In the rows, 128 means zero.
The rows of D fall into 3 groups, which share some directions, and each row is roughly a mix of its group's hidden directions.
D (121 x 17):
[[ 98 145 131 132 114 129 140 139 154  74 140 102 163 130  81 135  96]
 [ 92 134 147 152 143 160 148 129 116 154 127 161 171 109  81 139 143]
 [116 137 119 158 128 132 145 118 118 170 181 114 103 113 135 185 131]
 [139 125 143 108 106  85 143  99 152 133 130 100 136 157 187 155 125]
 [164 156  95 125 139 171 106 149 151  85 121 164 128 132 117 105 137]
 [132 125 104 121 164 106 134 107 126  92 148 108 111 122 135 183  81]
 [ 58 148 140 116 116  96 135 100 148 158 131 128 105 113 119 110 151]
 [146 175 123 145  96 168 125 131 130 138 150 151  85 109 100 154 148]
 [170 103 109 148 122 134 136 166 138 158 140 125 137 140 180 107 165]
 [178 155 104 138 149 177 135 144 132 128 128 172 140 132 118 163 143]
 [ 92 153 136 133 135 104 134  91 125 115 147 114 105 122 112 183  83]
 [108 148 168 132 108 106 108  82  98 114  97 148 112 132 127 150  87]
 [141 124 134 107  94  90 145 103 150 125 145  88 131 146 177 163 131]
 [131 129 150 159 105 152 148 157 118 179 117 146 177 146 121 125 158]
 [158 142  98 139 130 171 122 163 109 109 134 144 106 102  73 138 133]
 [109 162 113 124 134 138 145 148 154 116 157 102 102 117  65 149 107]
 [161 162 118 110 123 166 114 149 130 128 118 144  75 119  79 115 136]
 [175 127  95 122 109 121 117 138 124 157 145 111  86 143 178 135 154]
 [161 115 135 122 108 139 120 124 111 133 140  86 173 181 156 150 107]
 [163 134 118 132 115 151 107 141 111 119 113 166  71  92 116 105 154]
 [141 167  91 132 141 124 114 114 137  80 134 151  88 119 128 168 103]
 [143  82 119 134 135 104 134 129 103 128 130  97 178 153 174 149 113]
 [134 108 151 134 129 131  93  95 103 128  99 173 131 125 176  93 140]
 [ 73 116 169 139 101  90 142 116 119 169 133  95 122 125 126 123 119]
 [103  98 156 126 118  90 150 102 105 156 143  82 130 125 140 166 109]
 [149 124 109 105 148 164 112 140 134 111 121 157  98  93 101  84 162]
 [148  75 101  96 148 138 136 134 124  97 135 106 178 115 132 117 155]
 [ 94 110 157 144  70 116 132 150 118 133 117 109 156 120 108  85 147]
 [120 110 138 125  83 103 119 111  96 131 137 108  70  85 132 128 144]
 [ 62 141 147 138 143 107 152 138 156 137 113 131 166 136  94 110 115]
 [148 145 122 125  97 119 161 165 143 156 140  80 140 165 113 162 124]
 [ 94 147 122 148 142 100 124  93 126  94 142 131 124 125 137 178  79]
 [151 121 111 149 130 159 124 163 152 149 140 149 143 134 162  85 174]
 [142 110 142 111 114  74 126 120 125  97  95 100 128 154 161 132  87]
 [103 138 123 177 154 130 126 129  97 159 154 134  92 114 117 164  93]
 [157 115  99 119 181 112 129 111 115 105 133 128 102 122 150 175  93]
 [186 139 132 150 153 167 132 147 118 130 135 134 123 148 122 170  88]
 [151 136  88 124 152 142 117 150 154 152 125 155 127 148 166  92 172]
 [137  95 136 130 145 121  99  89  73 121 101 155 151 131 165 137 115]
 [175 131  78 139 134 111 140 162 109 123 130 116 105 135 135 180 114]
 [167 131 120 132 127 153 133 173 117 188 119 138  99 133 116 112 161]
 [ 85 141 142 144 130 105 142  97 136 109 160 105 122 115 119 177  86]
 [182 124  99 131  82 145 125 158  95 138 139 112 107 121 124 150 158]
 [164 150 132 119  88 129 148 169 130 169 118  97 127 168 108 144 134]
 [175 107  92 133 129 112 127 162 134 146 135 112 113 146 187 119 147]
 [133 125 113 159 118 142 146 137 117 186 175 120 122 118 149 161 163]
 [129 130 112  99 135 159 125 149 165  97 136 129 122 104  89  77 159]
 [ 93 118 144 138 148  88 143 106 115 119 138 100 118 120 121 171  73]
 [138 159 171 148 126 159 132 130 130 195 138 133 101 154 120 138 116]
 [121 110 141 118  98  88 146 114 156 118 131  96 171 150 179 130 138]
 [172 132 138 139 104 127 128 145  96 186 105 132 121 165 155 146 134]
 [100 180 143 142 122 133 120 117 150 118 139 143  70 113  94 132 101]
 [164 137  88 115 137 153 113 131 145  62 145 120 154 143 133 146 113]
 [177 128  84 130 122 142 119 170 133 140 117 145 131 146 156 104 171]
 [129 115 147 122 130 136  84  84 110  96 103 170 132 122 163  94 128]
 [147 141 107 132 150 132 107 148 170 113 113 158 129 156 171  77 135]
 [110 115 167 112 143 114 105 115 123 111  78 144 137 142 125  72  99]
 [131 164 143 137 112 153 103 131 139 170 128 153  72 134 131  89 146]
 [118 155  99 119 154 153 117 138 157  94 139 151  91  97  86 105 135]
 [ 96 142 122 139 146 122 148 143 156  88 131 116 179 142  94 144  90]
 [100 137 103 125 164 144 135 135 154 100 158 131 100  83  82 120 128]
 [180 143 126 121 106 149 115 146 100 154 116 109 140 186 128 148 111]
 [122 144 114 156 154 111 107  98  94 119 120 162 113 134 154 173  88]
 [149 117 134 140  81 132 129 125 105 106 165  76 134 130 131 172 106]
 [168 113 113 103  81  96 144 139 128  99 115  92 152 146 149 152 138]
 [ 87 144 133 149 158 133 151 104 162 130 181 122 122 108 125 165 112]
 [164 131  91 147 141 129 138 156 132 176 135 143 127 150 175 142 161]
 [162 140 108 125 172 164 127 149 150 111 115 156 175 162 128 125 120]
 [105  85 145 126 109  87 131 121  94 160 107 126 110  98 146 101 158]
 [155 114 118 122 116 115 145 141 103 144 127  86 172 171 138 174 113]
 [179 137  91 111 181 150 118 120 132 107 126 158 106 129 143 154 120]
 [177 113 112 111 110 148 133 160 146 129 115 135 155 137 147  94 181]
 [147 128 125 129 159 149 107 158 136 113  85 171 135 139 121  71 125]
 [153 124 105 123 157 130 152 110 121 128 147 121 158 138 145 204 119]
 [ 72 137 152 138 141 148 118 103 170 106 161 133 134 109 121  88 123]
 [145 116 143 159  99 140 135 150  72 125 124 119 123 106  85 164 104]
 [162 110 133 105 110 157 134 164 140 157 122 115 139 136 119  79 175]
 [141  94 122 108 149 103 136  98 113 135 143  92 152 148 175 168 114]
 [173 120  88 113 131 149 148 177 144 142 150  94 143 145 122 133 156]
 [171 128 153 140 100 135 119 133 105 183 110 146 100 146 165 125 147]
 [128 103 146 132 120 101 129 121 137 169 126 117 142 154 199 103 145]
 [157 162 119 119 112 147 117 135 120 118 139  94 132 176 106 168  86]
 [124 119 141  89 123 116 115 118  81 112  76 127 127 125  75 122 109]
 [130 145  93 104 151 157 114 132 153  70 142 133 112 105  86 114 127]
 [131 132 138 135  78 142 125 140 130  74 153  84 142 126  95 137 101]
 [178 127  88 138 111 153 124 176 138 127 129 141 139 136 145 107 173]
 [ 85 143 169 145 122 106 106  80 113 115 107 159 112 118 136 128  96]
 [148 151 117 116 174 166 129 141 164 118 114 159 170 162 117 116 124]
 [106 120 146 121  95 111 138 100  86 135 142  90 119 109  98 176 112]
 [163 157 113 137 153 175 122 145 151 142 131 154 164 175 141 131 130]
 [151 105 106 112 172 109 134 102 117 125 139 112 139 144 172 178 107]
 [161 111 133 109 114 155 132 164 133 163 115 127 131 130 120  77 178]
 [130 108 142  87 107 135 128 129 147  97 102 124 173 127 113  77 160]
 [ 94 140 166 147 100 123 126 133 126 193 122 133 109 136 129  89 147]
 [144 120  74 127 128 115 102 152 142 126 147 112  98 140 176  91 148]
 [148 136  93 124 141 117 134 140  95 124 120 108 153 162 110 188  94]
 [ 82 151 115 162 178 111 134 115 153 129 153 141 121 131 141 153  91]
 [180 123 130 103  99 140 133 162 116 161  93 133 124 142 120 104 169]
 [170 117 105 107 102  93 119 129 121 132 131  92  93 149 179 138 131]
 [108  88 132 102 144  90 122 115 132  98 121  85 157 145 153 106  99]
 [ 92 151 168 141 111  99 118  85 109 119 107 144 109 127 124 153  86]
 [159 157 116 128 100 142 148 176 161 160 147  95 115 158 115 131 141]
 [178 158 101 103 156 175 112 118 153 119 139 152 127 152 142 140 140]
 [ 74 128 167 132 135  93 132  79 129 151 138 113 127 135 151 144 100]
 [153 124 120 104 125 161 107 118 125  89 152  85 165 163 123 139  98]
 [150 123 115 131 165 174  83  99 108 102 153 151 102 112 143 124 114]
 [185 120  91 129 108 141 115 173 110 140 110 137 125 142 145 107 164]
 [118 103 156 148 113 116 135 131  65 139 117 109 125 112  93 159  94]
 [173 136  92 111 156 165 118 142 143  82 114 164 148 128 120 122 142]
 [ 81 138 109 124 152  86 140 106 145  95 145 106 121 118 119 162  91]
 [ 68 136 110 153  80  89 118 130 134 113 150 100 134 126 140 112 134]
 [131 146 102 116 142 139 124 129 191 122 142 145 143 145 167  93 165]
 [132 122 135  75 100  92 121  98 154  89 118  92 128 144 154 114 125]
 [146  97 140 106 116 152 140 159 137 159 127 110 147 126 117  76 175]
 [171 131  99 109 144 165 116 140 148  72 126 135 168 146 124 121 124]
 [121 129 139 143 152 140 140 153 147 143 115 129 199 177 130 116 110]
 [169 136 137 139 106 124 123 141  87 182  97 139 119 165 149 149 127]
 [111 128  96 124 167 154 126 137 159  98 158 139 107  85 100 101 144]
 [ 94 113 132 125 136  86 152 102 124 131 149  85 149 135 140 176  98]
 [106 126 100 108 152 135 131 118 156  62 157 109 141 102  98 134 116]
 [154 116 127 178 145 137 140 162  85 174 127 144 115 126 130 160 113]]

Here is one row of each group, with its name. Which group are the others in?
[152 138 104 124 161 139 151 115 130 114 149 127 151 136 127 204 108]
<90>
[158 108 124 101 115  85 113 128 135 100 106  97 109 154 175 107 108]
<104>
[167 109 109 118 116 133 158 177 137 166 137  94 148 146 131 129 164]
<9>

[164 100 107 136 145 128 140 132 108 132 133 118 183 154 167 171 125]
<90>
[111 140 115 138 144 139 144 159 153  84 111 146 184 130  85 120 119]
<90>
[103 120 166 141 115 114 138 130 109 192 106 146  98 107 121 104 153]
<90>
[158 144 110 133 147 156 116 132 135 175 124 167 136 160 168 119 163]
<90>
[169 131  88 122 143 163 127 150 134 121 173  88 135 152 124 157 116]
<9>
[ 84 100 118 136 155 110 134 104 153  87 157 123 165 105 158 121 127]
<9>
[152 124 116 110 126 150 112 118 123  93 153  84 170 167 130 151  95]
<9>
[ 91 107 155 118 133 108 140 129 132 170  95 140 158 133 132  79 159]
<90>
[194 106 111 125 166 150 120 137 108 141 111 155 134 144 165 134 135]
<90>
[118 138 115 149 121 122 138 114 108 159 175 105  93 113 130 190 121]
<104>
[126 130 153 144 100  96 132 116 105 153 111 112 160 174 161 162 101]
<9>
